(in the rows, 128 means zero)
The rows of X fall into 4 groups, which share some directions, and each row is roughly a mix of its group's hidden directions.
X (117 x 11):
[[198 156 123 117 144 122 112 128 138 138 121]
 [124  94 140 163  97 144 176 145 126 130 143]
 [163 153  99 169 129 104 135 123 159 111 109]
 [109 125 109 105 155 140 117  97  75 132 103]
 [121 139 134 125  95 158 125 147 118 169 176]
 [146 142 100 150 149  96 146 103 143  86 106]
 [152 108 134  93 134  92 158 133 121 174 137]
 [116  91 164 154 149 119 163 110 101 109 132]
 [156 124 119 113 162 113 161 129 111 180 137]
 [134 147 147 121 123 170 139 183 133  99 135]
 [145 129 149 175 113 106 104 112 123  82 124]
 [111  88 109 150 160  88 129 118 129  94 117]
 [126 157  90  95 128 112 154 123 106 157  97]
 [155 120 196 133 146 105 126 137 133 140 139]
 [155 145 108 150  92 148 120 139 164 105 161]
 [ 89 113 119 134 117 131  83 119 160 150  95]
 [161  93 157 111 125 132 118 137  87 160 144]
 [144  97 149 166 129 133 162 144 148 103 162]
 [129  79  96 132 111  96 126 123  88 125 145]
 [ 91 113 154 156 133 138 136 159 128 174 148]
 [148 142 106 120 169 109 121  76 109 108 124]
 [161 119 119 151 183  97 114 130 151 113 131]
 [137 115 132  87 126 133 122  97  79 123  92]
 [108 159 145 125  83 165 161 121 115 139 140]
 [144 154 162 145 182 127 106 146 136 115 148]
 [ 95 139 146 169 140 154 115 100  95 115 147]
 [126 142 146 169 121 144 111 118 111  70 137]
 [160 138 115 159 145 110 115  82 138 127 166]
 [163 166 133  90 127  89 134 134 112 146 110]
 [146  99 177 141 118 101 138 110 125 165 145]
 [135 145 138 122 130 146 182 167 145  97 141]
 [128 133 130 136 151 139  94 162 159 161 168]
 [133 100 147 148 128 113 171  99  87 105 128]
 [ 86 128 141 104  80 153 145 121 105 130 109]
 [133 131 165 146 186 109 116 112 114 147 145]
 [ 94 121 129 161 103 105  97  99 157 136 107]
 [118 135 102 176 133 115 115 119 162 147 167]
 [ 94  99 113 132 169 147 105 104 139  95 126]
 [147 156 121 126 123 179 122 157 126  87 144]
 [ 79  85 110 133 126 103 133 119 116  99 109]
 [105 123  74 133  81 131 114 131 153 131 117]
 [157 103 152  76 126 115 145 153 104 133 142]
 [120  97  77 112 121  94  97 131 123 116 109]
 [129  99 127 113 106  93  97 132 164 149  93]
 [127 149 112 111  98 124 151  99 119  97  80]
 [127 139  65 116 118 144 125  93 111 106 120]
 [117  64 115 119 134 101 103 138 101 132 131]
 [ 98 143 141 179 138 140 125  91 102 124 147]
 [151 142 146 173 146 136 123 115  90  91 144]
 [149 106 154 146 146 132 140 148 159  90 165]
 [121 121 125  90 111 123 176 146  98 146  97]
 [101  99 148 136  79 149 141 137 101 151 114]
 [117 106  92 176 144 126 162  97 127 121 131]
 [ 95 132 117  67 132 155 122 150 125 130 106]
 [139  95 155  82 108  90 141 137 121 149 135]
 [113 108 119 117 101  94 110 123 172 157  98]
 [160 116 106 116 151 136  91 155 148 138  87]
 [165 140 153 116 173  97 138 101 122 105 127]
 [117 107 146 160 115  82 103  95 134 151 114]
 [101  95 124 156 149 120 115 150 133 143 179]
 [135 126 160  69 135 108 123 140 104 122  99]
 [177 117 124  89 133 117  93 134 119 142  97]
 [ 66 139 121 152 117 157 108 106 142 127 126]
 [143 109 145  89 151 162 111 159  93 121 133]
 [139  98 141 112 157  94 165 115 104 107 105]
 [111 133  83 125 137 149 174 101 100 122 139]
 [157 137 157 110 102 159 142 167 134  94 130]
 [136 179  88 135 125 122 130 119 166 106 112]
 [151 120 125 167 108 123 185 143 134 134 151]
 [ 88 130 133 152  97 139  92 116 150  92 115]
 [ 97 122  83 136 148 125 127  84 109 135 100]
 [137 142  76 155 133 115 125  87 146 121 155]
 [150  94 141 141 148 107 183 132 127 101 136]
 [ 79 133 104 130 107 124 131 111 171 159 116]
 [136 116 160  89 114 152 159 139  90 119 107]
 [133 145 134 123 134 157 100 160 171 110 166]
 [ 92 115 109 119 115 168 114 126  83 152 115]
 [119 155 133 101  89 166 113 147 131 165 141]
 [168 131 164 138 145  99 163 115 145 119 155]
 [103 129  64 127 108 125 102 111 136 127 107]
 [145 157 118  81 119 115 165 157 118 148 112]
 [191 131 126 120 134 120 130 158 127  90 119]
 [161 123 143  85 129 125 164 154 102 119 154]
 [129 104 169  78 131 130 143 161 119 109 118]
 [183 149 153 143 123  96 143 145 141 126 154]
 [131 109 131  98  84 144 116 139  89 163 143]
 [157 179 101 109 119 113 154 148 134 155 131]
 [160 176 149 123 149 151 115 139 165 145 126]
 [104 116 164 110 142 133 178 162 113 138 115]
 [131 116 156 145 102 152 173 153 131 143 164]
 [106 101  90 124 115  95 131 110 114  94  97]
 [103 115 119 102 154 113 111  92  98 124  86]
 [120 106 187 119 122 108 137 162 136 153 113]
 [138 171 101 168 145 136 167 114 130 119 144]
 [151 133 168  95 136 149 160 149 104 101 118]
 [157 135 184 119 168 112 149 133 122 116 134]
 [160 166 128 104 110 125 154 171 143 144 144]
 [138 155 131 168 158 154 139 117  91 105 151]
 [ 71 114  95 127 128 133 115 128 111 160 104]
 [120 125  79 117 106 100 129 109 122  95  92]
 [102 118 137  83 106 162 144 169 124 134 118]
 [158 120 131 124 102 117 101 151 151  78 104]
 [162 146 161  95 135 122 124 169 150 111 149]
 [142 129 110 148 169  90 124  81 120 115 117]
 [ 90  82 112 129 154 105  95 146 142 122 122]
 [123 179  94 105 118 128 100 122 124 163 112]
 [159 143 161 136 143 166  93 133 103 117 153]
 [111  69 119 138 155  92 117 128 114 110 122]
 [177 111 125 117 116  87 116 146 153 121  99]
 [153 136 126 142 150 166  96 149 112  83 117]
 [142 126 108 140 114 111 197 133 112 145 121]
 [131 110 147 133 137  64 127 109 155 151 116]
 [177 140 137  88 109 133 121 118 107 137  92]
 [156 137 134 177  92 104 146 117 115 156 137]
 [150 111 140  98 100 146 172 109  91 120 122]
 [ 83 112 119 123 115 134  89 121 159 154  99]
 [173 153 101  98 112 117 117 115 127 119  87]]

Each list below has four rows that fit no group; the rest each fit one group, if only roughly. Name those rows in the order they come.
  q_905: [ 81 145 144 159 145 168 131 132 119  99 118]
  q_290: [101 142 112 149  93 133 175 109 109 113 151]
  q_872: [142 153 113 141 167 154 140 100  88 104 116]
  q_692: [146 159 150 139  84 127  91 135 134 163 140]
  q_171: [116 136 147 117 187 125 168 135 102 123 122]
  q_352: [138 102 144 148  80 122 151 122 154 159 154]
  q_560: [124  99 143  75 129 144 142 136  81 131 127]
  q_643: [124 126 108 102 145  83 125  87 122 120  91]
  q_566: [150 147 109 116  83 141 137 173 122 150 149]
  q_256: [162 141 115 140 148 139  87  83 105 127 145]
  q_71: [146 118 179 156  84 125 114 142 124 139 146]
  q_459: [133 138 108 111 133 171 131  96  78 108 125]
  q_640: [147 103 137 141 125 104 195 133 111 123 124]
  q_574: [105  94 106 113 155 144 179 133 127 104 121]
 -> q_905, q_872, q_560, q_566
  q_517: [155 112 134 138 136  93 189 123 108 121 115]
  q_254: [144 109 127 115 171 117 152  95  81 130 123]
  q_554: [187 138 102 116 140 122 144 161 146 120 110]
  q_21: [168 145 112 115 165 111 145 143 161 101 110]
  q_496: [125 143 126 128 107 155 107 146 141  62 128]
  q_799: [164 136 149 118 159 116 176 106 110 108 141]
  q_629: [171 108 165 130 178 120 112 135 134 131 120]
  q_571: [ 97 138  81 120 114 141  88 146 139 118  99]
  q_966: [117 116 176 135 143 156 111 146  93 160 139]
  q_802: [ 88 156 148 161 143 148 151 130 161 119 148]
  q_455: [147 160 108  83 137 125 157 168 146 130 135]
  q_754: [ 97 106 121 111 148 148  89 125 134 174 108]
  q_596: [105 111 146 157 117 153 100 139 115 176 151]
  q_9: [157 119 135 119 171 119 167 151  98 114 150]
  q_856: [127 125  97 157 142 109 180 113 153 100 130]
 -> q_254, q_21, q_9, q_856
  q_735: [157 100 156  89 115 127 108 160 114  98 123]
  q_645: [121 137  99 147 110 188 134 140 118 119 160]
  q_744: [ 98  78 141 124 135 132 170 124 103 111 110]
  q_213: [123 118 102 123 127  71 110  97 152 138 103]
  q_457: [176 136 104 158  96 127 140 125 162 139 148]
  q_812: [138 117 108 102 108 133  91 158 124 172 155]
  q_454: [168 164  98 164 136 116 143 117 146 119 154]
  q_925: [109 116 138  76 107 114 124 103 103 147  96]
  q_83: [137 113  92 156 142  87 112 123 147 154 161]
  q_324: [122 151 111 143 185 143 110 109  94 125 143]
  q_717: [115 123  89 140 176 118 120  85 126 108 118]
  q_660: [166 146  99  90  90 132 106 134 116 148 124]
  q_89: [109  75 161 151 158 122 133 134 109 130 150]
  q_611: [141 149 144 149 147 117 153  94 158 132 175]
 -> q_457, q_925, q_83, q_611
  q_564: [120 116 124  68  98 118 154 150 152 140 131]
  q_87: [123 144 158  85  72 142 130 142 131 121 121]
  q_971: [ 88 100 165 134  94 109  99 108 137 125 129]
  q_438: [161 147 131 134 116 164 162 140 131  95 164]
  q_157: [112 100 169 101 129 115 131 116  90 160 150]
  q_597: [138 131 128 139 138  80 112  81 102 137  99]
  q_816: [173 143 125 163 134 110 101 131 140  90 106]
  q_915: [181 138 130 152 125 101 134 127 121  80 127]
  q_332: [163 116 113 110  75 135 148  98 120 107 125]
  q_909: [ 91  97 111 126 142  92 146  84 110 130 129]
  q_160: [103 138  84  96 125 143 166 139 118 148 103]
  q_523: [ 99 103 141 112 130 126  93 124  93 160  92]
  q_263: [156 122 153 111 124 101 125 178 153  97 139]
  q_92: [126 115 117 175 147 169 112 145 156 119 154]
  q_395: [130  76 163 148 169 116 132 135 112 126 140]
 -> q_87, q_909, q_263, q_92
  q_12: [179 155 159 113 148 137  93 124 148 130 133]
  q_470: [146 126  72 111  94 102 117 116 105 123 112]
  q_141: [ 97 144 117 146 178 157 107 135 100 145 141]
  q_688: [133 116 134  99 108  88 134 146 167 115  89]
  q_745: [164 124 171  97 132 151 105 141 123 157 108]
  q_849: [165 117 109 125 141  93 128 103 121  98  85]
  q_398: [142 107 108  84 107 111 163 142 121 140  92]
  q_522: [126 172  91 109 140 112 124 108 138 109  85]
  q_994: [175 166 163 107 136 138 105 133 120 149 137]
  q_33: [115 118 169 100 118 148 128 139  95  88 152]
  q_180: [107 105 154 120  97 123 109 113  87 147  92]
  q_342: [171 159  98 136 158 145 162 144 127 111 133]
 -> q_12, q_398, q_522, q_994
  q_526: [130 101 143  75 141 131 137 147 103 166 141]
  q_81: [101 128 155 137 154 142  79 108 121 158 105]
  q_111: [100 113  93 112 132 132 175 121 102 140  95]
  q_569: [147 104 123 112 156 101 109 121 123 102  76]
  q_205: [116 107 159 163 155 119 124  99  97  98 146]
  q_487: [141  89 108 130 172 126 125 135 141  93 162]
  q_579: [130 108 166 151 134 143 129 109  94 162 165]
  q_282: [102 137 180 147 148 163 138 108 105 118 140]
  q_471: [142 107 143  93 162 152 122 149  86 150 137]
  q_796: [ 97 126 121 130 109 151 172 178 147 128 133]
  q_983: [146 146  63 125 103 101 116 116 120 119 128]
  q_50: [149 147 124 186 158 124 133  98 104 129 133]
  q_887: [131  87 191 122 113 132 116 137 112 115 124]
 -> q_81, q_205, q_487, q_282
  q_149: [ 94 110 169 154 125 123 115 152 167 151 128]
  q_48: [101 116 172 164 158 141 160 129 135 115 142]
  q_105: [154 135 117 107 154 120 178 157 145 105 148]
  q_138: [184 159 157 153 131 141 128 112 148 138 139]
  q_809: [115 124 168 103 101 136  80 137 107 146 110]
  q_425: [145 129 139  93 130 103  87 120 127 108  81]
  q_767: [143 151 107 175 159 111 152  96 128 147 128]
  q_478: [161 138 127 110 165 113  95 133 158 121  90]
  q_16: [106 107 134  93 108 133 133 108  91 174 143]
  q_253: [ 88 123 135 158 153 146  91 101 115 156 120]
  q_770: [ 92 130 144 166 119 112 140  85 111 151 150]
  q_618: [ 93 122 101 111 122 173 152 164 143 135 137]
  q_464: [101 118  79 124 157 145 145 115  98 108 104]
  q_415: [132 144 173 153 163 139 166 109 134 107 116]
  q_483: [106 120 131 106 125 108  75 122 119 146  83]
 -> q_149, q_138, q_16, q_464
  q_518: [149 149 145 130 143 144  65 145 124 100 124]
  q_519: [ 94 125 127 133 136 144 146 167 162 127 174]
  q_954: [126 122 132 133 139 162 125 102  69 157 143]
  q_126: [136  78 116 136 131 109 117 127 105  75 119]
  q_592: [127 122 143 130 117  96 113  89  86 144  89]
  q_405: [168 132 129 120 140 136 171  99  91 120 102]
  q_840: [109 114 100 116  99 173 146 149 107 107 154]
  q_814: [143 149  62 135 114 101 117 118 140 108 130]
  q_612: [136 112 109 159  87 126  97 107 143 157 158]
  q_491: [144 112 108  76 149 148 113 160 143 145 108]
  q_36: [102  85 144 113 156 125 114 104 107 102  97]
 -> q_519, q_126, q_405, q_840
  q_37: [135  98 150  76 101 122 120 164 134 110 125]
  q_475: [114 172  85 126 116 148 136 134 136  84 126]
  q_286: [139 181 137 139 144 154 126 141 169 144 150]
  q_637: [135 105 107 122 109 134 189 159 106 125 136]
  q_498: [ 86 102 121 143  91 170 146 137 119 146 125]
  q_568: [167 165 122 145 151  90 101 105 138 127 140]
  q_295: [ 94 133 100 160 146 118 161 130 158 139 162]
  q_969: [108 115 134 133 145  70 109 121 144 158 100]
  q_981: [128 133 145  84 130 140 137 164 119  97  85]
  q_432: [105 162  83 137 129 106 129  92 152 109 115]
  q_371: [169 153 132 145 142 135 124 143 140 160 177]
  q_65: [157 143 139 173 155 108 123  95 113 116 157]
 -> q_475, q_637, q_432, q_65
  q_325: [152 127 126 108  93 104 138 172 169 137 139]
  q_731: [119 112 185 141 154 111 114 142 122 166 133]
  q_528: [104 130 151 150 122 159 119 186 142 144 145]
  q_341: [111  82 150 141 143 119 168 124 116 160 106]
  q_764: [154 161  77 122 136 166 117 113 129 125 148]
  q_788: [ 90  94 104 173 125 153 128 100 125 132 131]
  q_328: [134 149 135 162 156 122 163 103  91 132 159]
  q_985: [ 97 140  69 139 138 160 121 116 105 125 141]
  q_317: [128 121 140 159 154 105 134  96 101 175 145]
  q_322: [ 85 100 140 119 121 118 140 105  78 107 136]
 -> q_325, q_341, q_764, q_322
  q_165: [118 123 167 141 132 136 178 104 107  99 107]
  q_191: [111  95  98 141 166 130 161 107 144  97 134]
  q_109: [ 82 115 115 115  70 139 133 132 108 131 139]
  q_223: [ 96  78 147 126 147 132  80 129 133 125 135]
  q_178: [137 149  93 119 166  92 107 101 143 109 109]
  q_472: [112 108 167  90 103 142 121 141 102  98 148]
  q_733: [ 75 152 127 103 120 150 140 156 151 126 103]
  q_323: [145 148 100 174 167 124 140 107 127 159 127]
  q_441: [175 145 137 122 129  93 113 112  84 108 120]
  q_99: [173  98 124 130 114 106 173 137  99 125 122]
  q_408: [119 129  90 160 115 116 138 132 124 135 188]
  q_433: [110 110 178 138 148 121  96 145 120 167 122]
  q_977: [ 86 146 123 149 125 145 125 147 161 146 173]
  q_55: [ 97  79 125 147 115 137 163 112 101 132 108]
 -> q_223, q_733, q_441, q_99
  q_736: [112 137 184 141 147 149 170 112 127 114 121]
  q_414: [ 99 124 102 136 137 128 195 130 130 137 147]
  q_729: [ 80  98 166 161 143 126 124 131 116 150 137]
  q_359: [127 111 183 140 152  90 147 132 137 154 126]
  q_492: [ 97 131 132 165 137 138 132 140 145 140 187]
  q_900: [168 140 137 102 121 134 131 135  90 128 179]
  q_980: [151 138 111 183 141 105 105 110 147 127 100]
  q_604: [147 113 126 123 172 118 164 141 151  87 146]
  q_329: [104  96 114 147  83 106 126 124  91 150 139]
  q_740: [134 119 173 106  97 147 126  98  87 135 117]
 -> q_729, q_900, q_329, q_740
